(in the rows, 128 means zero)
Each named move below is a turn or a mirror, shown by a few rows before and after it. Which moves, in which order, take the first row of each later pair to the second? The first pair is answered.
move goro:
[169 136  84 113 135 165 110 127 141 135 124 150 105 118 120 116 120 109
 133 118 118 140 117 127 118 157 141 110 158 133 123  94  88  71 107 150]  ->  [162 129  95 111 146 176 116 116 138 132 135 154 101 138 129 104 124 110
 152 124  99 147 122 127 119 153 148 131 147 135 129  90  88  81 114 141]
[ 86 174 134  92  92 132 123 122 120 117 112  72 138 110 128 111 160 136
 107 124 140 134 154  99 120 102 142 112 147 104 128 141 107 128  82 130]  ->  [ 86 164 144  92 109 150 134 112 119 109 121  75 131 138 135  96 165 139
 131 134 114 141 153 103 120  97 147 143 134 103 140 137 107 137  91 117]
[114 131 134 138  68 156 129 122 140 110 165 168 137  52 170 137 145 112
 137 149 130 132 136 136 164 112 129  92 132 138  88 180 136 147 147 118]  ->  [108 126 143 139  82 173 136 114 141 107 173 172 134  69 176 127 148 116
 156 158 109 138 140 139 163 107 135 117 121 136  96 176 134 159 151 108]
move Zesi:
[130 100 139 118  84  89 130 149 103 125 125 122 130  86 149 137 162 116
  98 116 120 155 141 128 127 123 126 115  83 134  93 141 135 131 169 115]  ->  [140 122 137 106  77  85 125 152  99 131 122 109 131  91 125 154 141 122
  89 118 142 146 133 128 124 115 127  93  98 121 104 136 148 138 166 121]
[115  89  96 106 138  91  97 176 105 187 118 118 165 144 111 157 110 110
 140 136 167 126 114 148  97 175 114 142 137 128 122 113 147 129 101 134]  ->  [104  67  99 114 148  98 103 170 107 186 118 128 162 143 132 142 132  99
 148 134 144 134 125 143  98 183 117 159 120 141 108 113 133 123 109 129]
[144 100 164 133 155 100 168 172 123 145 151 103 148 182 145 191 142 152
 113 125 129 180 159 134 107 133 133 156  99 153 141 155 156 172 140 116]  ->  [144 104 162 131 153  98 169 173 122 146 149 101 149 180 142 194 143 153
 112 124 133 175 153 134 106 127 131 151 102 147 145 156 160 175 139 117]
[112 115 148 111 127 166 124  94 134 129 138 140 141 145 148  89 109 141
 197 113 103  89 129 120 153 111 136 132  98  71  92 112 119  58 115  93]  ->  [128 146 143  92 114 153 119  97 127 132 136 122 142 155 117 115  81 153
 182 119 136  79 118 119 151 100 135 103 116  53 109 108 139  65 107 101]
move fefe:
[119 136 100 151 142 145 113 119 115 136 119 142 133 131 136 108  83 140
 157 122 126  90  70 154 146 138 131 141 131 150 129 112 135 129 102 136]  ->  [116 131 107 152 145 149 115 117 115 132 119 146 130 138 144 108  86 140
 166 126 120  94  73 154 149 135 135 149 124 156 131 115 135 136 110 132]
[127 109 127 128 108 104 130 145 122 133 114 129 122 109 120 130 137 134
 120 102 110 109 127 147 139 141 124 108 135 139 128 111 111 134 118 144]  ->  [122  97 140 131 112 111 137 137 121 125 120 136 116 122 128 125 146 140
 130 105  98 114 136 152 144 136 130 122 127 148 129 117 114 143 128 141]
[118 110 140 132 133 153 118  96 116 124 142 163 144 102 149  80 161 113
 147 105  71 136 129 142 105 122 132 175 108 148 112 115  84 111 167 110]  ->  [130 145 103 121 114 132  92 107 115 153 123 143 157  63 129  89 131 100
 108  90 117 115 108 137 100 136 117 128 136 118  97 100  82  82 140 126]
move noret:
[115 136 120 179  88 142 128 120 130  84  93 148 135  85 160 101 179 110
 122 151 111 113 158 129  98 126 119 139 119 158 139 137 104 106 163 161]  ->  [120 167 128 170  88 169 130 107 128  79 103 141 136  96 152  93 169 114
 128 168 103 102 148 124  96 109 127 138 126 133 153 129 108 111 172 152]
[118 103 139 139 152 153 129 123 133 120 147 124 135 140 153 101 138 120
 148 127  78 143 128 125 112 136 146 152  96 117 123 146 141 119 139  97]  ->  [117  96 135 142 153 146 126 127 133 124 146 126 136 137 156 104 142 119
 145 123  83 142 133 124 110 145 143 150  97 125 118 146 142 115 139  99]
[120 108 125 145 143  94 156 125 183 127 132 120 126 166 109 149 124 144
 142 145 147 108 148 134 136 112 153 100 116 157 110 145 114 158 140 134]  ->  [127 127 133 139 142 114 157 118 179 125 138 117 127 176 100 141 118 150
 146 153 141 101 138 129 138  99 156 101 122 140 118 135 116 159 146 128]
move rut:
[132 128  99 114 183 152  97  84 158 172 114 135 137 139 103 143  81 131
 140 133 138  94 112 137 128 126 119 153 138 115 153  86 117 105  92 180]  ->  [139 110 122 122 159 151  88  63 120 153 130 100 149 123 150 101 142  97
 144 158 104 117 122 124 106 121 121 166  86  86 127  93  87 108 133 137]
[118 177 155 161 159 103 138 130 123 103  70 161 125 109 139 182 132 131
 104 109 173 107 119 145 124 125  61 141 141 143 122 105 135 127  76 147]  ->  [117 176 146 161 163 110 125 119 110 123  70 146 141 101 164 146 147 105
 105 116 151 108 110 136 110 135  57 162 132 120 107  87 109 104  78 133]
[135 194 132 119 125  94  76 173 129  76  88  94  93 150 133 192 124 127
 151 163 125 117 102 112 132 113 129  97 152  82 123 148 131 111 105 115]  ->  [132 195 126 119 130  96  68 174 126  88  88  92 102 147 139 184 124 118
 152 165 120 114  94 109 127 118 128 102 156  75 119 137 123 100 103 112]

Each pair is two moves apart.
[117 146 200 120 125 156 158 110  89 103 156  86 122 154  93 111 104 129
 120 136 113 149 115 126 185  96 154 189 175 127 158 160 136 133 154 119]  ->  [101 128 187 127 148 171 164 113 105 111 150 108 121 148 106  98 108 124
 129 124  89 150 118 128 190 115 153 214 178 148 147 151 121 117 142 124] : rut Zesi
[170 152 136  89  88  96 101 122 117 136  91  51 106 147 117 101 100 135
 116 139 173 103 105 124 108  83 127 117 149  87 139 131  93 152 127 178]  ->  [145  86 156 108 132  95 119 118 118 126  99  79 103 200 156  82 141 127
 167 146 116 138 129 135 110  97 138 193 109 132 138 141  84 172 141 163] : noret goro
[161 169 137 119  77 121 114 118 105 111 136  86 136 121 109 134 137 143
  93 146 154 128 132 116 110  94 122  75 111  84 147 133 137 137 156 110]  ->  [141 135 165 127 115 149 144 113 124  88 148 123 114 175 113 138 139 169
 140 150 113 140 153 131 131  80 138 121 106 128 177 141 157 166 161 107] : rut fefe
[102 126  91 119 146 211 105 120 132 168 157 172 136 161 125  92  90 119
 149 153 111 115 132 121 109 121 137 153 184 179  83 127  52 100  93 153]  ->  [101 116  79 126 133 187  96 134 135 171 146 175 138 141 125 104  93 111
 132 134 128 115 135 121 107 137 134 131 187 188  72 133  52  89  84 165] : noret goro
[146 101  86 111 151  89 126 167 152 175 118 126 125 164  80 158 119 173
 129  97 123 152 104 143 102 120 118 138 180  96 138 132 137 187  87 113]  ->  [155  86 117 123 125  87 119 142 111 157 134  93 133 156 130 114 175 139
 131 121  88 175 115 124  77 113 123 152 123  73 116 146 109 190 129  72] : rut rut
[103  73  80 132 147  63 145 163 127 186  99 149 166 120 156 115 121  92
 139 111 144 139 154 121 118 184  87 152 162 165 120 130 107 106 103 124]  ->  [126 118  90  97 146  54 144 166 119 189 103 117 170 157 109 146  74 122
 135 133 178 131 131 130 118 151  91 124 191 123 168 120 144 136 100 129] : goro Zesi
[111  45  86 155 176  66 148 146 133 143 131 145 119 199  87 191 121 137
 177 116 154 181 163 150 150 133 145 172 130 173 154 159 164 160 113 138]  ->  [ 96  28  55 177 173  63 135 150 134 163 112 157 131 144 117 162 140 102
 158  94 147 176 161 142 145 172 132 173 122 181 107 154 130 110 100 141] : fefe Zesi
[140 143  99 151 117 145 166 140 150 151 121 207 197 107 127 136  97 153
  95 116 186 120 148 147  84 131  74  89 148 145  93  53 126 146  95 153]  ->  [147 145 133 140 128 156 183 134 147 127 138 204 182 163 113 155  90 181
 121 141 178 132 158 159  91 102  86 102 143 151 136  62 156 192 111 145] : fefe Zesi
[144  54 162 145 114  84  70 100  83 133  93 108 137 121 164 121 237 106
 108 144 143 150 131  99  67 160 135 190  83 127  89 138 108 149 155  91]  ->  [174 143 187 105 102 137  69  76  71 126 115  75 136 154 116 116 187 138
 114 186 149 123  96 102  68 102 148 173 115  49 138 115 129 169 166  76] : noret Zesi
[154 151 142 115 143  50 120 122 114 107 132 100 131 166 115 173 105 153
 123 150 150 135 134 141 120 113 129 106 118 116 163 147 167 176 133 124]  ->  [121 101 134 142 173  73 142 131 153  99 121 165 114 169 133 166 115 154
 148 118 117 136 161 149 140 135 130 146 115 181 149 156 157 162 122 138] : Zesi rut
